[-34 -71   4  47]  J
[-79 -24 -45 -34]  Y
[-34 -71   4 -50]  Z
[ 23 -18 -85 -22]  S
[-56  53 -56  24]  A
[-47 -47 -47 -69]  L
[-57 -65 -50   1]  G
[-69 -18 -27 -50]  P
[ 53 -56 -56 -23]  U
which: [-34 -71   4  47] => J
dup L:  => [-47]
at: [-56  53 -56] => A, 1

[-18  -2  -6 -31 -20  -8  -4  24 -13  14  62 -16 -28  52   0  59  52 -10
  30  -4  -6 -17  13  -7 -12  -9 -23  33  -5 -36 -22  17  17  21   9 -23
  47   2   6  34 -41  41  63 -31  23 -23  -3  11  42 -18  16 -21  40 -15
   4] = V
[-21   1  -6 -22 -22 -17   4  23  -9  18  64 -18 -22  52  -4  57  51 -17
  30  -6  -4 -14   1  -9 -11  -7 -26  37  -5 -38 -21  17  16  20  13 -25
  50   1  10  38 -42  37  68 -30  21 -24   1  14  41 -21  20 -23  37 -13
   1] = R
[-20  -2  -7 -30 -22 -12   3  27 -10  18  12  18 -29  53  -1  60  52 -15
  34  -3  18 -15  11  -4 -12  -8 -26  34  -9 -40 -23  15  18  19  13 -25
  46   5   7  32 -42  12  63 -28  18 -25   0  12  45 -21 -26 -29  36 -13
   4] = K
[-20  -4  -7 -30 -20 -16  -2  30 -14  15  66 -13 -23  55   2  59  52 -10
  31  -2  -3 -17  10  -8 -14  -9 -32  38 -10 -35 -19  14  17  23  16 -28
  46   6   7  33 -45  39  66 -26  22 -22   0  13  42 -20  21 -20  45 -10
   2] = M
[-19  -2 -10 -28 -20 -15  -2  27  -8  13  65 -17 -31  54  -4  62  52  -9
  31  -3  -3 -16  14 -16 -10  -9 -27  39 -10 -41 -21  16  19  22   9 -27
  45   4   8  35 -41  34  64 -30  24 -21  -1  14  37 -24  15 -22  47 -14
   8] = B
[-26   8  13 -37 -22   5  -4  37 -22  27  61 -21 -27  60   3  52  56 -35
  54 -10 -20 -40  20   1 -25 -15 -30  58 -31 -54  15  27  21  27 -10 -54
  44  -3  15  22 -38  32  82   4  46   2  -9  21  30 -27   5 -23  32  -1
  21] = W
which: [-21   1  -6 -22 -22 -17   4  23  -9  18  64 -18 -22  52  -4  57  51 -17
  30  -6  -4 -14   1  -9 -11  -7 -26  37  -5 -38 -21  17  16  20  13 -25
  50   1  10  38 -42  37  68 -30  21 -24   1  14  41 -21  20 -23  37 -13
   1] => R
which: [-18  -2  -6 -31 -20  -8  -4  24 -13  14  62 -16 -28  52   0  59  52 -10
  30  -4  -6 -17  13  -7 -12  -9 -23  33  -5 -36 -22  17  17  21   9 -23
  47   2   6  34 -41  41  63 -31  23 -23  -3  11  42 -18  16 -21  40 -15
   4] => V
which: [-20  -2  -7 -30 -22 -12   3  27 -10  18  12  18 -29  53  -1  60  52 -15
  34  -3  18 -15  11  -4 -12  -8 -26  34  -9 -40 -23  15  18  19  13 -25
  46   5   7  32 -42  12  63 -28  18 -25   0  12  45 -21 -26 -29  36 -13
   4] => K
which: [-26   8  13 -37 -22   5  -4  37 -22  27  61 -21 -27  60   3  52  56 -35
  54 -10 -20 -40  20   1 -25 -15 -30  58 -31 -54  15  27  21  27 -10 -54
  44  -3  15  22 -38  32  82   4  46   2  -9  21  30 -27   5 -23  32  -1
  21] => W
which: [-20  -4  -7 -30 -20 -16  -2  30 -14  15  66 -13 -23  55   2  59  52 -10
  31  -2  -3 -17  10  -8 -14  -9 -32  38 -10 -35 -19  14  17  23  16 -28
  46   6   7  33 -45  39  66 -26  22 -22   0  13  42 -20  21 -20  45 -10
   2] => M
at: [-30  24 -21  -1] => B, 44

[ 66  41 -55  51 -58 -53 -45  72  -9  75   8 -36 -77 -49] -> rin
[ 42  13  49  29  13 -20 -31  27 -38  30  15  13  13 -57] -> boze
[ 69  58  11  -8 -50  -8  -8  27  -8   0  -6  -5  21  68] -> nud
[  1  53 -24  53  25 -71 -79  28 -15   0  42 -58  -3 -39] -> Zuvod
[  1  36 -13 -69  -5 -44 -12  24  37  73 -40  76  39 -68] -> Romun
[-17  59 -26 -73  65  14  -6  57 -25 -67 -52 -80 -66  41] -> nin
[ 76 -30  41 -32  31  31 -46  18 -32  24 -73 -65  41  66] -> dera
[ 66  41 -55  51 -58 -53 -45  72  -9  75   8 -36 -77  -3] -> mupi
[-76  33  68  78   9  29   6 -22 -52 -54 -73 -50  24  66] -> zusar
[ 33  37 -18  -6 -67  58 -38  21 -71 -27  47  21  58  24] -> Sosud
[ 26  43  -1 -26 -39  45  61  35  35  65 -46 -39  53  48] -> gipi
[ 24  32 -35 -44  45 -69 -71 -56  27  28  79  28  62  -5] -> Moli
at: [ 72  -9  75   8 -36 -77  -3] => mupi, 8
at: [ 58  11  -8 -50] => nud, 2
dup boze:  => [13]
at: [-39  45  61  35  35  65] => gipi, 5
dup nud:  => [-8]
dup Moli:  => [28]

